50 stands for zero in the data rows.
Two rows play each game, the first against the second. How much does the first row win by? 20 is about a draw, 40 a big win and 0 a big loss. Wins can go round in a circle: one row can beat a second, the second a third and the third the first. Each row has two weighted sums of its numbers, A and B, taken from their middle values. A row wins by its A times the other's B, less its B times the other's A.
"50 65 52 62 45 69 73 30 45 29 27 51 53 41 36 71 63 69 66 61"
"41 62 64 47 72 51 48 71 70 47 72 48 62 54 49 47 34 49 29 54" 20
"41 29 34 38 36 73 67 34 37 43 29 72 55 40 41 51 64 37 57 59"
"33 55 40 40 34 63 70 27 57 27 27 53 62 50 38 71 64 63 55 68" 10
"35 66 32 63 29 70 70 30 68 27 30 54 69 51 52 74 49 68 37 65"
"47 46 62 35 68 70 56 74 35 35 32 64 39 62 49 41 73 26 53 67" 22
"46 60 73 44 74 55 59 71 59 42 67 44 44 50 33 47 46 47 52 54"
"30 37 37 35 40 72 52 51 38 50 44 65 70 26 40 55 36 39 44 42" 8
"69 69 72 65 69 44 63 63 62 41 46 35 38 69 57 58 67 63 61 71"
"51 47 61 48 72 71 72 57 52 32 58 42 60 41 33 61 53 58 58 66" 20
"27 40 36 30 46 66 64 29 65 32 58 61 74 29 43 69 34 66 41 62"
"34 55 45 56 57 74 74 38 43 29 29 68 50 39 27 65 52 50 57 60" 16
"56 27 32 52 36 62 51 31 29 64 37 71 35 40 37 30 53 29 58 41"
"42 52 43 60 52 67 47 61 59 57 45 74 53 49 65 36 44 36 32 50" 26
"38 53 43 52 61 59 47 67 67 35 59 55 37 69 49 42 47 32 26 57"
"51 52 49 68 56 49 53 40 30 67 57 51 29 27 26 38 28 52 60 26" 25
"32 28 26 44 35 69 59 39 64 31 56 54 54 68 46 62 53 35 29 68"
"74 49 71 74 69 61 67 47 47 73 67 68 37 38 57 28 41 59 63 42" 25
"59 41 65 50 68 42 48 55 53 68 58 74 39 41 53 27 48 45 55 43"
"55 65 41 64 32 26 44 27 67 65 68 37 61 35 53 58 27 74 45 32" 31
"61 72 59 72 45 34 51 34 67 63 68 36 65 29 58 56 27 74 43 33"
"61 29 33 67 44 73 45 68 43 59 61 64 43 64 62 35 54 27 30 48" 12
"46 69 58 62 46 53 68 32 34 37 30 33 43 31 27 69 46 67 70 36"
"28 74 69 28 64 56 68 55 40 26 26 38 62 34 30 73 61 64 68 58" 23
"66 33 65 48 68 30 28 69 31 74 70 41 28 55 48 26 49 29 67 30"
"52 73 74 65 74 65 72 59 69 39 47 70 51 56 41 46 48 67 54 66" 19
"70 48 50 57 37 70 64 59 33 36 28 40 46 63 55 61 74 40 65 66"
"41 37 30 60 42 32 27 50 69 56 72 59 27 72 45 30 30 30 26 37" 21
"34 63 52 56 66 32 27 70 55 62 72 44 29 49 31 32 26 33 29 27"
"57 71 58 66 48 28 44 37 73 52 61 54 52 63 66 50 35 72 36 56" 22
"45 68 48 59 37 69 73 30 46 27 26 50 53 46 36 73 65 69 65 63"
"52 32 39 59 50 67 39 61 36 65 66 50 48 38 43 36 37 28 40 34" 13
"72 55 63 72 62 60 69 46 60 44 54 35 41 67 51 59 64 62 56 67"
"39 68 52 45 38 37 51 34 74 35 54 61 68 61 71 63 45 73 29 65" 7
"48 30 62 27 69 36 33 68 30 66 60 43 45 41 42 33 63 30 71 49"
"49 31 45 38 56 46 34 66 71 57 70 67 52 71 72 31 57 31 26 62" 21
"40 64 56 34 51 29 39 50 39 37 43 28 34 61 34 62 58 46 55 42"
"63 59 56 55 42 51 37 72 50 51 43 49 43 70 71 42 67 33 39 56" 36
"35 54 45 54 54 74 73 36 73 29 48 71 73 47 51 67 43 68 32 72"
"42 46 47 48 61 26 29 57 40 67 67 40 27 58 28 31 33 37 50 28" 23
"62 68 71 57 64 72 74 37 63 27 29 56 70 52 52 72 71 74 71 74"
"45 74 69 62 63 30 42 53 40 53 43 37 31 37 33 46 34 63 57 29" 23
"30 69 68 27 60 39 62 40 57 31 32 46 69 35 40 71 56 72 64 62"
"31 57 49 44 53 47 56 36 60 36 38 69 36 56 34 47 47 47 47 51" 27
"30 71 73 32 74 62 70 59 61 32 41 58 68 33 35 63 49 66 55 68"
"33 57 63 43 68 73 74 40 53 30 40 56 71 27 28 69 42 70 62 65" 9
"61 30 47 50 55 39 30 63 35 72 59 63 27 64 50 26 58 27 52 38"
"47 44 44 55 58 73 70 57 74 29 65 55 71 68 63 66 51 59 29 73" 15
"28 54 61 31 72 64 58 68 39 30 41 45 39 46 26 60 52 32 56 46"
"58 33 53 50 60 60 45 69 26 66 55 43 34 36 32 33 51 28 60 30" 26
"34 34 27 51 29 32 28 34 52 60 73 38 34 48 35 40 27 40 30 27"
"33 32 39 34 43 56 48 39 28 62 42 58 50 26 28 40 42 35 61 29" 20
"39 41 56 46 62 56 68 29 58 48 60 54 62 30 30 58 34 67 54 49"
"67 48 62 70 67 46 58 54 43 67 72 32 35 40 35 39 33 59 56 38" 19
"65 35 55 68 65 69 61 58 62 68 68 72 66 42 71 31 39 51 43 59"
"60 55 69 67 70 53 43 67 36 71 46 71 27 42 40 26 42 31 53 32" 12
"73 60 65 73 62 62 71 46 63 44 53 36 45 67 53 62 64 69 64 70"
"56 50 49 41 37 38 39 48 31 57 28 57 35 60 56 41 71 41 62 46" 16
"50 36 55 51 58 65 52 53 27 66 42 59 42 26 31 34 38 37 60 29"
"37 35 31 51 37 61 65 27 56 44 45 68 41 45 30 52 37 48 49 50" 29
"47 37 46 27 46 49 42 67 32 36 28 42 41 69 54 59 74 29 65 65"
"40 43 45 40 53 55 50 44 38 56 33 72 37 47 41 35 58 37 59 49" 22
"31 50 50 45 54 51 58 37 50 43 36 71 34 54 30 41 44 43 51 49"
"42 29 35 38 39 73 64 42 67 45 48 73 73 45 66 54 60 46 42 71" 25
"65 65 54 73 45 65 70 33 42 39 32 51 39 48 37 62 53 66 70 54"
"60 69 70 53 56 45 51 62 35 54 27 54 40 48 57 44 66 47 58 45" 14
"34 57 31 40 31 60 53 47 46 27 39 27 65 54 38 74 52 52 44 52"
"60 58 47 63 50 43 51 54 61 50 65 27 63 51 60 67 45 67 48 55" 3
"33 55 63 42 67 55 69 39 71 34 49 72 51 53 37 48 47 60 49 67"
"65 29 43 49 53 74 64 67 29 44 33 51 39 63 45 48 73 27 63 64" 28
"72 70 74 69 67 39 52 66 48 69 44 60 41 53 67 34 62 62 64 49"
"34 29 26 50 31 33 28 33 43 58 72 34 31 43 29 39 27 34 35 26" 23
"52 63 60 37 38 26 27 48 28 71 39 40 34 35 47 38 45 44 70 26"
"60 45 59 66 62 72 66 52 34 57 37 70 38 39 39 36 50 40 55 44" 18
"33 32 31 39 47 45 47 40 65 49 72 48 63 50 42 54 33 45 29 45"
"67 50 58 67 36 67 62 43 32 52 29 59 44 42 50 49 63 49 67 45" 16
"37 66 32 60 28 69 68 33 62 29 30 53 66 52 51 73 50 61 39 59"
"55 38 45 57 53 34 37 48 47 60 60 53 26 68 34 31 46 31 51 39" 22
"55 41 33 46 34 56 62 32 41 30 32 31 43 70 40 71 72 44 61 67"
"64 58 48 66 47 27 33 46 44 57 54 38 26 69 38 40 49 41 53 34" 19
"42 36 33 59 40 74 64 55 45 44 37 70 66 41 55 53 50 37 37 59"
"46 38 43 61 53 65 32 74 58 56 62 66 38 70 65 30 51 26 26 51" 20
"58 74 74 53 69 49 70 57 67 33 33 54 60 55 54 64 61 73 61 68"
"53 29 33 49 36 66 53 37 37 65 42 69 46 39 47 39 49 39 59 42" 23
"53 26 27 56 30 33 26 47 34 74 73 46 33 46 49 27 29 27 33 26"
"48 39 52 53 59 74 71 53 69 45 51 74 74 42 71 55 51 57 35 72" 17
"26 57 44 27 59 66 45 66 41 42 37 66 70 32 48 52 38 37 35 51"
"53 60 57 42 44 67 67 49 27 41 26 34 64 28 44 69 66 57 70 47" 20
"59 47 39 55 33 28 31 32 49 72 67 47 65 29 68 40 30 68 44 30"
"55 66 58 55 37 52 46 60 58 51 34 63 57 56 70 46 58 54 42 54" 19
"32 31 46 26 57 47 33 69 57 50 66 49 69 55 65 47 60 34 38 60"
"44 65 62 54 71 34 32 68 72 62 74 45 48 49 44 37 26 49 27 33" 21
"48 70 72 34 68 45 61 65 57 31 41 28 65 58 50 71 71 65 60 71"
"61 30 47 50 61 37 30 64 36 69 61 61 26 64 48 26 54 27 52 38" 28
"53 55 59 39 46 63 63 47 27 41 27 40 62 29 37 66 67 55 74 47"
"31 36 47 28 56 41 38 52 29 62 42 65 41 30 34 36 45 36 66 34" 20
"72 42 52 69 45 63 52 64 28 58 34 41 30 64 56 43 72 31 71 53"
"73 47 67 60 63 54 58 60 31 64 56 30 54 41 61 48 65 59 74 48" 17
"27 30 26 29 32 57 41 39 51 31 58 32 55 54 32 67 41 38 38 46"
"57 39 54 30 51 31 29 70 27 62 40 31 36 58 50 42 69 30 70 41" 21
"49 27 26 49 30 58 31 49 42 63 63 58 44 63 61 35 50 28 37 46"
"56 53 53 45 38 67 66 47 26 43 26 34 61 29 41 65 68 51 73 45" 20
"54 28 61 29 69 64 55 71 48 48 49 60 54 66 63 41 73 29 58 73"
"35 67 65 53 68 68 66 58 60 34 38 70 35 54 32 42 45 42 48 57" 23
"70 31 45 71 55 70 56 66 66 64 70 66 60 65 73 33 54 40 29 63"
"50 63 67 56 70 63 70 42 46 49 54 51 57 27 29 58 35 71 69 47" 27
"65 48 39 63 35 53 37 62 33 60 53 30 51 54 60 55 55 41 51 40"
"70 56 74 43 72 65 66 73 51 38 35 37 59 69 68 60 74 51 65 74" 15
"61 64 74 52 74 38 44 70 40 71 60 62 40 28 44 28 35 55 68 31"
"64 46 28 72 27 32 37 31 60 55 65 32 32 72 57 51 42 56 38 40" 20
"34 71 71 31 65 31 53 41 48 45 39 46 61 32 36 61 46 72 71 51"
"52 39 30 69 45 69 60 50 61 46 62 55 38 63 45 47 39 39 32 57" 15
"59 72 67 64 62 27 35 62 70 59 73 29 50 58 63 52 32 67 38 39"
"52 67 50 55 39 52 47 59 56 51 34 60 56 56 67 54 53 56 45 51" 20
"54 66 44 65 40 42 43 60 64 35 46 40 40 73 64 59 59 44 28 58"
"69 67 73 66 70 45 61 66 64 40 52 39 37 72 62 55 68 60 50 70" 15
"74 63 73 63 70 51 59 73 56 59 48 41 46 70 72 44 73 56 66 68"
"56 68 59 52 38 28 28 60 36 70 47 47 40 35 60 35 35 50 49 27" 21
"72 26 52 56 60 61 55 58 42 65 64 53 40 65 58 31 69 34 57 62"
"36 64 66 41 69 57 47 69 61 62 61 67 69 31 66 37 33 56 41 50" 21
"68 59 71 51 64 56 63 56 33 63 41 39 65 28 55 56 60 65 73 52"
"46 73 67 65 60 53 66 47 59 32 29 57 36 60 38 60 59 61 52 58" 17
"38 56 68 40 70 53 68 40 71 36 51 69 54 57 43 50 48 62 52 69"
"29 43 35 37 40 69 69 29 72 31 51 71 73 44 51 66 41 65 32 72" 10
"41 51 27 58 26 44 50 26 60 39 39 52 58 58 52 68 36 65 42 46"
"52 43 28 59 27 26 28 30 43 60 67 27 33 52 37 54 30 53 45 28" 23
"40 59 66 40 67 56 49 65 59 63 59 67 67 29 55 38 34 57 49 43"
"39 62 49 32 46 29 39 45 35 36 34 27 32 58 29 62 61 48 69 41" 28
"54 40 55 32 44 28 29 61 27 58 40 29 32 59 46 43 70 31 66 36"
"66 63 74 64 73 41 46 71 40 72 62 60 37 31 46 27 35 50 63 31" 24
"73 53 70 71 54 65 71 46 47 55 35 56 59 48 70 51 70 68 64 67"
"45 46 46 49 61 34 26 72 39 70 70 49 33 45 49 28 31 27 31 28" 20
"68 58 69 58 52 72 73 44 54 34 29 57 70 44 68 65 72 70 70 72"
"47 28 31 49 38 68 59 31 31 58 38 72 42 38 38 36 50 37 60 48" 17
"43 67 68 33 63 56 53 70 60 46 43 49 74 36 72 64 61 62 44 66"
"60 49 28 72 28 32 38 31 61 52 64 35 31 73 53 53 37 52 35 41" 24
"27 55 35 40 41 47 47 38 70 40 48 71 50 59 43 50 34 43 26 52"
"57 33 38 33 33 46 40 53 43 50 53 30 72 57 72 65 68 49 50 60" 17
"45 36 50 54 60 65 71 28 68 38 57 69 55 46 37 54 39 69 52 64"
"68 58 56 70 46 58 61 54 72 43 65 39 58 68 68 62 55 64 36 64" 22
"60 73 60 72 50 36 54 39 65 59 66 36 60 35 54 59 28 74 46 38"
"45 62 54 35 52 28 36 56 63 49 65 29 59 62 63 61 48 63 46 55" 36
"55 37 37 69 40 46 57 27 42 59 52 67 27 43 27 36 32 53 62 33"
"39 42 27 40 26 37 37 29 33 55 36 45 65 29 55 58 40 52 48 33" 16
"64 61 57 61 49 28 35 53 74 54 72 38 46 74 72 48 43 65 33 57"
"56 70 63 48 52 36 66 30 70 39 39 58 59 61 59 63 59 73 60 68" 28
"64 41 60 42 48 40 55 40 34 61 44 42 62 33 58 50 63 61 71 47"
"72 40 67 56 53 29 31 65 47 69 59 48 33 72 70 30 68 42 57 52" 23
"39 60 28 63 27 44 54 26 64 41 43 56 57 56 53 66 36 70 44 48"
"34 72 65 32 60 50 59 64 71 27 49 29 73 61 65 74 61 69 41 71" 38
"45 69 55 56 42 72 74 31 46 26 26 53 54 46 35 73 67 68 68 68"
"71 33 54 68 65 50 35 71 41 74 74 43 48 38 54 28 32 39 47 29" 12
"48 66 40 68 33 58 63 30 64 35 41 55 56 53 53 64 41 69 40 56"
"62 39 65 61 72 60 62 59 44 50 66 36 39 43 31 46 47 45 58 44" 15
"59 45 71 43 73 70 63 72 56 42 45 62 52 64 57 42 72 36 52 72"
"62 44 42 73 58 69 64 56 72 50 72 59 55 65 64 47 37 58 31 67" 23
"68 38 58 50 37 53 62 31 50 51 39 56 65 55 67 56 67 62 65 64"
"67 34 37 53 30 47 40 43 60 54 60 46 64 64 73 54 64 46 40 59" 20
"46 38 44 54 52 74 71 50 69 38 48 72 73 43 69 58 51 56 35 72"
"31 37 33 35 41 56 36 52 58 57 50 73 54 48 56 34 40 30 34 44" 24
"72 64 71 63 59 71 74 48 51 43 29 60 69 47 69 63 73 70 69 72"
"46 33 32 60 46 58 56 38 72 41 72 58 55 66 52 52 39 52 28 63" 21
"45 57 34 74 39 66 57 33 67 57 64 72 44 41 43 40 26 57 27 35"
"29 67 64 26 57 38 61 40 57 28 31 38 69 39 40 73 63 71 66 69" 23
"62 65 72 47 63 64 72 45 37 46 31 41 72 28 54 69 65 71 74 62"
"69 32 55 70 65 49 33 70 48 74 74 47 49 38 59 27 29 39 39 30" 30
"31 68 37 41 32 35 43 34 69 34 36 58 58 61 58 63 46 61 41 57"
"64 42 42 65 34 31 33 30 48 73 69 49 65 33 66 39 29 70 50 29" 4
"40 59 68 40 72 55 46 71 49 67 60 67 70 26 58 34 34 53 45 43"
"40 53 36 42 30 63 71 27 73 27 41 51 74 60 68 74 57 74 42 73" 24
"71 27 36 66 45 54 39 51 29 70 59 56 27 63 43 29 59 28 63 38"
"58 60 72 59 73 57 64 64 69 38 59 59 35 66 44 42 55 50 47 67" 20
"60 54 55 61 39 32 38 43 38 68 36 62 31 52 54 31 53 43 58 37"
"68 30 57 66 53 54 58 40 47 71 66 70 44 39 56 29 41 53 62 42" 25
"31 47 62 26 71 52 60 58 55 29 48 31 59 55 32 69 64 54 64 69"
"34 73 63 42 54 61 71 48 54 26 26 52 53 55 38 72 68 63 58 68" 30
"26 52 38 31 48 40 38 41 61 46 55 66 58 36 35 52 29 42 28 40"
"27 68 48 26 45 42 58 35 71 28 43 49 74 37 58 72 43 72 40 68" 25
"35 74 69 41 55 34 54 51 37 34 28 33 41 35 29 64 46 61 59 37"
"46 30 42 37 53 47 32 62 70 54 71 63 58 70 71 35 51 34 26 62" 20
"69 60 68 74 67 60 72 35 63 61 63 69 37 39 37 38 29 71 56 45"
"36 66 55 47 48 65 69 41 65 32 45 43 74 34 57 72 45 73 47 65" 21
"31 36 62 26 66 57 60 52 41 47 37 66 68 31 42 55 61 44 64 61"
"67 56 71 48 58 39 60 47 53 60 35 63 56 60 71 43 71 64 59 66" 12
"72 52 70 69 54 66 69 49 43 59 39 56 58 45 66 44 65 62 74 60"
"26 56 36 32 46 40 39 35 61 39 55 64 56 36 34 55 29 51 28 40" 20
"55 35 48 60 55 41 37 48 69 71 71 74 58 55 73 26 33 48 30 52"
"42 27 34 31 41 59 43 52 49 51 66 46 72 42 60 57 52 40 43 59" 26
"74 34 58 63 49 29 31 58 30 74 68 29 35 51 61 32 52 47 72 30"
"49 71 51 62 46 42 42 63 65 33 45 42 39 74 64 60 57 44 27 58" 11
"57 53 51 47 40 32 42 47 72 36 60 42 55 74 72 61 63 60 32 69"
"43 51 42 54 51 61 43 60 58 55 45 72 50 47 60 33 44 38 37 43" 36
"74 34 60 66 51 30 34 56 34 73 69 28 35 50 63 33 58 52 70 35"
"43 28 26 31 26 42 31 43 30 48 43 29 64 55 63 66 67 35 48 47" 20
"48 54 63 28 56 52 41 73 26 40 27 30 47 56 48 60 73 29 67 55"
"28 56 29 35 27 51 57 27 50 31 33 39 67 37 41 73 46 65 48 49" 18
"71 32 35 55 33 48 46 45 60 58 63 38 64 66 73 51 64 54 48 61"
"73 43 51 68 44 58 50 63 28 62 35 35 30 64 59 41 72 34 69 48" 20
"60 66 57 67 40 40 36 59 57 68 51 65 42 50 67 32 37 52 39 35"
"61 26 33 52 40 60 44 46 65 64 71 65 57 64 67 36 54 35 32 59" 19
"64 42 34 65 32 43 51 38 71 46 66 34 56 72 67 64 52 61 43 60"
"44 60 48 43 46 26 28 48 70 53 71 30 51 61 62 54 34 62 32 40" 20
"35 38 30 51 36 67 68 27 43 36 34 68 36 43 27 57 44 47 58 52"
"30 74 69 34 60 50 65 52 38 28 26 35 54 34 30 72 57 63 67 52" 22
"36 45 61 33 72 35 44 59 57 50 67 47 45 51 35 45 45 48 54 55"
"62 40 52 42 42 36 33 66 33 55 35 45 30 71 63 40 72 29 57 50" 29
"36 55 59 56 65 59 61 42 68 50 69 62 70 29 45 53 27 63 33 48"
"31 37 30 44 40 46 35 52 68 38 64 57 36 73 42 45 43 30 26 54" 23
"51 58 55 46 43 61 73 27 63 28 32 52 67 53 50 74 66 73 67 72"
"49 33 65 29 68 40 36 72 39 64 64 46 49 45 49 35 60 33 53 45" 25
"35 54 38 44 31 35 54 26 32 38 32 35 44 31 27 67 40 62 67 33"
"56 46 27 61 26 45 45 35 61 40 52 34 47 71 65 63 52 50 40 55" 17
"57 72 57 67 46 66 71 36 73 33 47 56 73 52 69 70 43 74 42 70"
"53 70 53 65 50 28 29 61 54 55 67 29 34 61 48 46 32 53 38 29" 21
"38 67 34 52 29 71 71 33 65 26 28 52 69 58 54 74 59 66 41 69"
"72 43 58 74 57 63 54 52 32 74 49 69 29 40 48 27 43 38 56 33" 25
"33 63 53 30 43 26 33 43 37 36 37 27 31 57 29 63 54 47 60 36"
"37 70 73 45 73 73 74 56 71 28 35 72 67 52 47 64 62 68 53 74" 23
"73 50 69 62 64 52 59 67 30 60 52 26 50 43 55 57 68 58 74 52"
"72 49 69 45 66 40 48 70 46 54 47 39 44 71 70 44 73 48 70 69" 15
"49 53 37 63 29 48 63 26 73 37 54 61 71 60 69 65 41 72 33 64"
"61 50 57 40 48 26 26 60 27 70 48 31 28 46 48 34 52 38 69 28" 20
"32 32 28 43 36 43 33 43 44 51 69 42 40 46 32 47 31 32 31 32"
"63 49 64 54 68 39 30 73 54 72 73 50 40 50 64 28 36 39 40 37" 10
"63 41 37 53 33 70 57 60 42 39 35 44 60 63 68 61 71 38 46 62"
"69 55 46 71 43 64 62 53 73 38 66 35 61 72 68 65 54 66 40 69" 20
"38 54 44 64 52 33 40 36 74 58 73 70 51 59 56 35 27 63 27 45"
"69 61 73 72 74 46 58 70 68 62 70 57 28 65 44 30 43 53 53 51" 22
"61 72 73 44 73 33 52 68 46 40 47 26 46 59 47 62 64 65 72 58"
"67 68 62 69 62 39 45 62 49 51 48 35 27 73 46 42 55 45 52 42" 27
"67 34 64 52 72 66 55 72 32 68 67 42 47 37 44 36 51 41 72 43"
"50 46 59 32 50 57 68 38 33 44 30 46 72 29 52 66 69 67 74 66" 21
"37 26 30 27 39 64 49 43 26 43 36 32 46 42 29 56 70 28 71 51"
"69 37 50 60 39 49 40 63 26 62 44 26 34 52 44 49 65 33 64 31" 19
"31 43 49 28 65 64 38 73 41 47 51 51 58 47 50 44 59 27 36 55"
"58 60 40 68 32 59 50 47 48 53 37 57 60 46 68 51 51 53 37 44" 24
"42 65 38 60 32 71 70 34 62 28 31 53 68 53 54 71 58 65 42 66"
"49 64 62 64 69 62 60 63 74 42 70 64 53 68 57 49 39 56 31 68" 20
"43 64 56 30 47 45 32 73 35 40 33 31 59 59 65 60 70 31 47 53"
"51 59 60 57 67 64 60 65 54 34 43 55 28 67 33 48 62 38 54 59" 25
"74 59 70 72 65 37 38 72 35 70 45 48 26 70 61 29 67 35 62 40"
"43 32 46 30 58 63 47 68 66 43 58 65 67 67 72 43 68 33 33 72" 9
"42 34 28 32 27 48 34 47 33 46 42 31 65 48 61 68 64 38 47 47"
"32 37 51 28 59 68 59 58 39 42 29 73 52 43 43 42 65 29 53 60" 16
"71 73 74 63 73 29 49 63 40 72 55 46 48 31 56 37 45 69 66 37"
"36 39 46 43 55 73 74 28 66 28 40 68 68 44 36 69 54 71 59 73" 21
"36 64 72 34 74 59 62 72 59 32 56 42 56 54 36 59 61 51 51 70"
"43 35 40 30 30 54 51 35 27 47 27 47 63 31 42 67 65 43 74 44" 14
"71 47 63 46 54 39 40 64 47 56 45 42 42 71 71 42 72 43 67 63"
"43 30 42 29 54 62 42 69 68 48 61 67 68 71 73 41 67 30 29 72" 15
"29 48 52 27 64 42 38 55 28 58 35 66 44 28 31 34 46 31 61 38"
"35 56 37 67 51 45 45 41 51 63 69 52 41 28 29 40 26 58 35 28" 22
"41 72 38 58 29 50 58 34 46 41 38 32 63 30 38 70 33 69 46 35"
"34 69 35 58 32 51 50 35 46 41 40 35 58 30 36 69 29 63 45 31" 7
"32 58 47 27 50 33 42 54 67 30 53 30 67 62 58 71 62 60 42 69"
"40 44 29 36 27 34 31 37 31 66 42 43 66 28 58 54 40 50 48 32" 8
"49 41 37 39 31 65 65 35 64 41 39 63 74 51 73 67 65 66 45 72"
"29 73 45 41 38 67 66 45 71 26 28 60 67 60 64 72 60 65 33 71" 20
"41 56 56 50 56 38 29 65 39 71 62 65 43 27 47 28 27 39 38 26"
"45 66 46 48 45 59 53 64 66 27 36 37 52 74 66 70 70 46 32 71" 15
"32 36 35 37 41 70 72 29 49 30 32 67 53 47 32 65 60 52 55 65"
"51 47 48 50 59 36 26 74 36 73 71 46 33 46 50 27 32 26 30 27" 22
"28 38 35 35 41 47 31 57 52 60 49 74 54 46 59 31 37 29 27 43"
"37 72 40 58 34 49 57 34 51 38 40 36 63 30 39 70 30 70 46 37" 23
"59 45 34 55 29 43 51 32 44 35 38 31 30 68 38 64 65 47 55 50"
"40 29 34 36 36 71 63 39 64 49 50 73 73 39 67 56 50 47 38 71" 21
"62 67 70 53 54 54 51 66 66 52 45 65 66 57 74 46 61 60 41 61"
"63 35 54 40 38 39 53 32 30 62 42 39 62 33 51 53 62 60 72 44" 17
"44 73 49 70 37 39 41 45 68 51 46 63 38 60 58 50 30 60 27 39"
"65 26 27 69 30 44 28 46 43 73 71 64 30 64 63 27 36 28 31 32" 19
"33 42 41 36 57 54 50 45 51 32 45 56 31 66 28 51 56 36 54 58"
"64 56 52 55 41 46 31 73 49 52 46 41 42 72 73 44 69 30 31 53" 29
"65 49 29 72 27 34 37 33 62 55 62 37 31 71 53 52 38 54 36 37"
"26 62 30 28 41 38 36 41 56 40 52 61 57 31 31 57 27 45 34 36" 30
"67 26 44 51 53 64 54 54 48 63 65 57 42 63 60 34 66 32 54 60"
"41 63 29 58 26 28 35 26 45 54 56 36 46 31 36 59 27 68 45 27" 10
"42 58 73 29 73 68 67 72 40 43 35 61 69 28 45 53 63 51 64 62"
"41 60 55 34 47 51 72 27 56 30 35 33 71 34 36 74 50 74 72 61" 11
